(in the rows, 128 means zero)
One turn moves every row onto another: examples first, then more rows asked:
kurak: [138 123 129 109 132 129 109 147 129 140 148 144 148]
Medop: [127 116 154 116 141 146 112 158 101 130 117 136 109]
lupur: [129  99 153 127 137 127 126 114 104 119 139 138 155]
pora: [125 157 140 111 144 136 171 155  99 135 140 117 111]
sefo: [120 113 145 130 141 126 108 144  99 123 185 135 128]
Vilap: [120 133 111 139 143 115 123 140 106 120 158 127  90]
gadi: [ 99 145 139 139 128 144 141 140  78 117 130 119 102]
madir: [133 149 105 119 138 137 134 151 125 147 150 125 109]
vor: [124 117 132 100 170 114 136 145 114 133 167 133 131]
vub: [113 132 122 151 148 141 133 127 116  96 124 125 104]
Lubav: [117 111 145 105 141 146 130 153  93 119 155 119 167]
Foro: [115 130 133 116 140 151 160 132  76 110 135  93 140]
Zekal: [131 112 150 114 150 146 180 131 105 128 137 113 122]
Lipo: [109 108 152 115 138 141 137 120  83 154 149 124 134]
kes: [123 128 168  93 135 135 143 126 113 108 143 135 114]
zesu: [115 131 111 127 156 131 137 143 144 106 153 128 106]
vubo: [105 128 148 140 169 143 119 151 116 123 124 111 141]
Nal: [123 107 128 128 147 136 167 111 102 116 115 120 138]
bigi: [147 109 132 134 118 126 152 118  82 113 158 117 143]
daka: [125 138 132 120 137 136  91 115 106 123 147 123 129]
sovo: [116 115 105 126 138 151 149 146  87 126 138 136 164]
seras: [133 122 123 129 144 140 171 142 138 121 124 115 118]
sug: [131 138 129 131 130 133 164 141 132  93 127 129 116]
zamez: [134 141 136 120 141 148 172 165 104 121 126 134 111]
Furet: [110 144 135 163 128 136 148 135 114 105 131 116 112]
maku: [122 118 151 128 128 120 139 119  86 116 170 139 142]
kima: [138 115 119 123 143 150 125 155 106 120 142 128 172]
pipa: [146 133 106 121 127 112 126 142  95 123 142 151 134]
mog: [ 98 125 154 127 132 128 141 139 142 124 159 109 122]
Zin: [132 136 110 141 143 144 135 138 102 125 190 128 136]
daza: [122 122 135 129 142 129 136 159 104 128 183 118 153]
tuker: [140 115 128 126 117 130 111 126 103 124 139 161 139]
Siku: [122  87 123 112 136 133 126 139 117 108 132  99 144]
zab: [117 157 144 150 145 147 152 157  84 124 131 123 113]
Kovog: [131 162 141 125 144 126 127 143  92 144 138 127 101]
tiga: [ 95 124 130 136 128 143 136 133  96 106 109 102 134]

madir moves to Nal
Lubav moves to kurak
vubo moves to Medop
Now these:
zesu moves to tiga
sug moves to Furet
kima moves to tuker
seras moves to vub
daka moves to Lipo
Zin moves to sovo

One turn moves every row onto another: examples first, then more rows asked:
natim: [173 101 180 123 150 142 155 126 186 127 137 130 171 127  86 111 129 114
 104 116 117 129]
pif: [141  68 167 116 131 108 112 141 170 118 108 144 139 118 101  83 117 131
 128  75 110 126]
kipek: [130  80 125 130 155 157 109 137 146 153 101 146 149 104 113  94 113 135
 118  85 124 100]
Fipo: [126 106 153 107 135 121 133 121 160 162  97 135 127  99 114  83 127 138
  94  70 127 106]
vov: [150 108 161 121 116 169 108 147 178 149 132 175 153 106  84  92 130 126
  95 106  93 113]
neke: [149  82 137 148 147 121 151 118 145 151 137 140 159 129 106  91 131 128
  95 110 140 156]
mekep: [168 108 193 123 159 173 131 131 162 136 117 144 141 114  99 105 128 128
 114 114 118 112]
bip: [153 131 159 153 139 126 138 116 194 157 140 154 152 108  97  98 126  97
  90 123 109 114]
Vuku: [134  76 126 116 145 137 122 121 135 166 101 133 149  96 114  99 122 108
 110  89 142 109]
zeran: [167 114 169 147 148 141 121 130 204 148 139 148 151 149  88 100 142 116
 102 115 101 124]
kupat: [155  90 152 112 165 121 135 124 152 152 139 126 134 110  86  75 148 128
 138 103  83 131]
Bov: [120  64 134 120 117 105 128 131 164 148 131 141 149 117  95  96 125 119
 117 134 115 148]
veg: [151 115 164 126 152 176 111 137 171 161 124 144 147 147  79 106 131 112
 100 116 109 110]
Pem: [167 115 146 128 150 155 109 139 200 156 126 164 148 127  81 106 149 121
 112  92  95 103]
res: [162 105 159 113 171 151 115 140 161 143 128 150 150  96  92 114 144 121
 124 103  79  96]
fumu: [161 118 139 132 153 158 130 126 175 174 133 141 161 136  84 114 153  95
  95 110 101 123]
por: [169 108 155 112 147 149 144 121 153 162 126 126 136 107 116  84 146 153
 109  86 130 113]
fef: [146  79 147 124 128 125 128 166 172 141 121 146 159 125 100 142 115 131
  84  84 123 110]
zeva: [107  87 162 123 125 130 119 116 160 161 134 167 142 112  91  71 123 137
  80 115 124 129]
loneg: [ 97  90 146 109 119 130 122 133 178 145 106 168 142 105  76  87 119 113
 114  98 101 131]
dur: [118  83 152 113 105 130 132 137 181 135  99 125 149 122 116 101 109 132
 107  99 134 124]
poge: [134  66 146 149 155 120 118 149 161 150 121 153 136 117  90 131 106 105
 115 126 117 116]
vuz: [129  88 137 115 150  94 130 115 147 172 127 153 126  95  92  78 144 129
 106 103 107 125]
febip: [162  75 166 128 144 138 143 132 160 165 114 143 148 109  97  99 132 126
  66  59 117 126]
Mifa: [138  70 151 122 135 127 131 124 122 155 127 132 149 124 110  96 126 120
  97 114 148 142]
soga: [130  81 170 137 145 131 124 144 157 115 110 138 140 142  99  81 108 138
 123  94 110 141]
Suko: [106 106 129 133 115 128 133 119 180 162 109 162 149  93 120 109 130 112
  97 101 124 120]
Dosuk: [104 119 158 124 129  94 139 123 170 151 130 146 147 119 106  94 130 124
  77  93 106 125]
bife: [172  91 139 121 158 141 136 125 176 152 150 139 183 101  93 120 146 110
 105 121 102 109]
Lut: [144 119 144 125 130 156 132 129 185 162 120 150 163  96  85  98 132  84
  96  94  83 116]
diriv: [150 107 147 104 132 133 146 144 181 127 119 108 156 130 103 112 121 138
 132  94 125 109]
tem: [150  71 131 126 142 141 127 128 170 148 139 122 156 116 104  99 127 125
 145 141 121 121]
reni: [149  67 171 149 170 120 134 122 162 163 115 153 125 104  83  89 122 100
 103  93  99 134]
Nufi: [138 132 178 128 133 141 125 145 160 145 145 156 146 132  77 101 117 114
  86 130 106 118]
lazo: [150  88 143 125 145  71 136 129 170 133 124 146 145 111 101  98 132 122
 118  77 117 125]
Dudel: [146  98 110 126 161  96 142 133 166 146 122 145 163 108  92 101 134 124
 113  67 107 117]

lazo moves to Mifa
res moves to bife
Now these:
Dudel moves to neke
fumu moves to zeran
Fipo moves to vuz
loneg moves to Suko
bip moves to Nufi
reni moves to poge
kupat moves to tem

One turn moves every row onto another: examples first, then more rows asked:
Dabi: [147 155 113 130 149 112 121 120 118 119 158 120 103 120]
rigoz: [127 147 109 141 128 140 121 138 150 157 134 106 115 108]
bavo: [131 110 105 145 128 127 122 118 131 129  96 113 125 145]
Vobo: [106 105 146  98 128 129 123 135 127 135 146 129 125 157]
bub: [109 134 129 100 125 147 122 104 149 141 147 115 115 105]
mikur: [104 141 128 139 124 129 135 122 145 100 119 154 122 127]
Purat: [101 110 139 101 120 120 119 133 127 144 148 127 118 154]
zuvin: [147 119 125 126  99 123 116 122 136 123  96 107 116 149]
Vadi: [163 137 137 133 134 155 123 144 116 118 158 127 120 140]
gipu: [118 134 110 105 128  96 113 130 122 131 142 113 116 159]
pezod: [104 133 121 155 125 138 131 126 139 118 116 156 121 130]
kogub: [142 122 114 126 107 123 112 126 132 137  93 103 118 143]
tubo: [123 136 117  95 140 105 117 139 123 133 143 116 119 165]
buz: [124 130 144 144 140 126 136 133 137 140 115 158  92 129]
Silu: [135 135 142 102 133 128 127  90 161 124 113 111 107 124]
gimi: [128 135  84 125 136 126 111 134 108 133 130 117 124 146]
Rek: [130 162 117  94 138 140 120 145 141 135 113 136  97 121]
lemo: [153 103 130 112 120 151 120 106 126 111 114 105 127 137]
pon: [120 113 140 143 140 135 142 115 148 111 144 107 133 112]
dil: [124 136 144 143 129 125 134 134 145 149 122 146  91 113]
Nizaz: [149 164 126 127 117 148 121 135 132 117 152 139 111 117]
kupi: [140  94 154 128 124 127 126 140 108 128 136 124 111 141]
lovi: [137 101 154 121 117 124 123 146 111 136 143 131 103 146]
fuf: [124 137 100 134 108 113 114 135 129 121 119 118 129 161]
koni: [133 131 145 101 149 135 139 129 129  85 132 137 116 126]
Taba: [100 134 121 147 128 135 141 123 147 109 117 152 123 131]
mubo: [129 153 140 123 150 142 143 145 165 129 139 132 124 150]
nuvat: [119 108 140 104 140 145 127 141 122 145 131 149 112 158]
mes: [113 118 147 125 141 139 129 148 130 149 113 154  99 139]
kasul: [109 132 122  89 140 136 115 113 145 153 142 105 118 129]
pevu: [108 138 130  96 126 147 119  98 155 143 138 121 117 118]
Zusas: [154 161 122 132 123 156 127 137 131 114 158 135 117 126]
nivi: [121 124 116 129 132 133 122 126 115 115 115 121 102  87]
Vika: [158 111 142 121  95 145 114 131 122 127 138 109 119 142]
tel: [135 149 123 141 145 105 132 119 125 114 161 119 107 113]
tuv: [107 137 129 101 119 138 120 102 144 134 146 122 111 100]
Pazuf: [140 145 140 101 136 128 137 100 163 115 118 111 107 128]
zat: [123 140  93 127 116 119 111 145 127 132 117 123 129 162]
reg: [161 107 144 128 137 147 131 135 113 124 146 125 117 153]
taras: [152 108 131 125 101 147 111 126 117 125 129 103 125 130]
pov: [136 144  98 134 149 115 114 135 106 120 146 116 116 130]
Vef: [110 119 117 155 131 131 130 124 138 118  97 133 129 141]
guzig: [125 132 141 139 135 131 137 136 141 145 114 152  88 117]
sefin: [138 147 116 136 149 109 132 124 118 114 159 121 103 113]
Gil: [144 152 144 108 129 123 135 102 169 119 123 115 109 128]
famuf: [148 123 139 100 129 142 124 100 146 113 112 100 121 133]
mufav: [119 128 113  93 148 124 118 127 133 158 141 110 115 156]
rom: [155 156 125 131 126 154 119 127 124 112 166 129 120 126]

zuvin moves to fuf
tubo moves to Vobo
Now these:
guzig moves to Zusas
mikur moves to tel
rom moves to Silu
Vadi moves to famuf
gimi moves to mufav
mubo moves to koni

One turn moves every row onto another: examples first, then more rows asked:
gog: [138 111 115 106 121 115 146 123 119 117 141 137 148]
kore: [126 169 115 138  94 146 131 122 114 153 103 135 113]
dekid: [138 162 104 157 105 142 139 122 105 142  96 131 128]
silol: [122 142 150 137 120 121 118 126  83 143  96 126 144]
zedek: [133 144 134 114 142 144 111 119 125 127 158 133 119]
falu: [142 118 104  99 119 122 148 133 104 124 126 141 133]
nuza: [155 161 108 145 108 127 128 151 108 118 129 114 137]
Geser: [127 146  93 144 130 112 114 135 109 134 123 111 137]
vig: [121 158 138 155  96 139 122 110 142 143 134 122 144]
Ras: [144 130 140 146 132 133 129 154 122 145 137 110 153]
Poz: [130 145 157 147 117 116 119 129  89 134 113 118 156]
nedu: [109 129 134 117 120 139 113 104 138 123 105 156 132]
duden: [138 107 132 112 115 128 130 124 126 124 147 128 159]
nukek: [125 170 105 136 103 127 150 114 119 137 108 147 110]
Vipir: [142 110 136 111 106 146 117 132 117 137 138 121 156]
reti: [136 146 161 147 116 110 135 127  99 116 120 126 159]
bimo: [137 151 140 162  96 154 129 107 134 131 112 133 150]
zik: [161 160 135 133  93 148 133 144 123 104 124 138 137]
guzav: [145 156 122 111 137 146 122 132 111 126 150 137 107]
bekug: [120 158 129 153 104 120 140 103 146 126 139 133 140]
bika: [121 143 148 127 121 119 130 121  82 134  88 143 135]
Rute: [137 144 148 119  99 153 125 121 138 107 112 158 133]
zom: [133 147 126 115 146 135 118 120 123 124 159 133 116]
tuti: [143 152 132 109 134 154 115 131 114 129 149 136 109]
rola: [119 146 112 157 121 122 147  93 130 125 108 146 141]
Sel: [152 133 148 141 128 127 152 149 133 121 142 128 151]
Nimi: [123 123 128 116 140 141 131 140 112 157  98 143 122]
liv: [127 155  97 155 118 126 147 108 112 134  99 139 129]
mepu: [144 161 125 162  94 157 129 122 116 140 102 128 139]
Rezo: [146 130 145 122 130 130 164 140 133 113 125 155 135]
dereg: [140 152 120 113 144 136 124 127 115 123 156 135 109]
mazir: [129 146 152 127 120 112 144 120  92 117  96 153 137]
gur: [124 164 131 148  91 152 117 118 126 155 117 123 129]
zag: [123 144 134 159 109 136 137  94 141 124 115 143 151]
visad: [103 131 106 129 135 118 107 110 124 136 111 133 134]
sov: [137 148 138 112 135 154 109 124 122 131 153 134 115]
kager: [121 164 112 143 108 113 155 105 134 123 127 145 124]
muban: [136 147 158 136 117 108 148 122  98 109 113 144 149]
zorid: [130 127 135 110 138 136 154 135 122 133 103 161 121]
Moza: [128 126 131 134 139 140 118 149 111 163 115 115 138]
defi: [146 121 110  98 111 139 134 142  96 138 117 135 130]
rakin: [145 117 125 104 104 151 119 141 102 144 123 125 141]

gog moves to falu
nukek moves to kore
Now these:
liv moves to dekid
tuti moves to sov
nuza moves to zik
Sel moves to Rezo
bika moves to silol

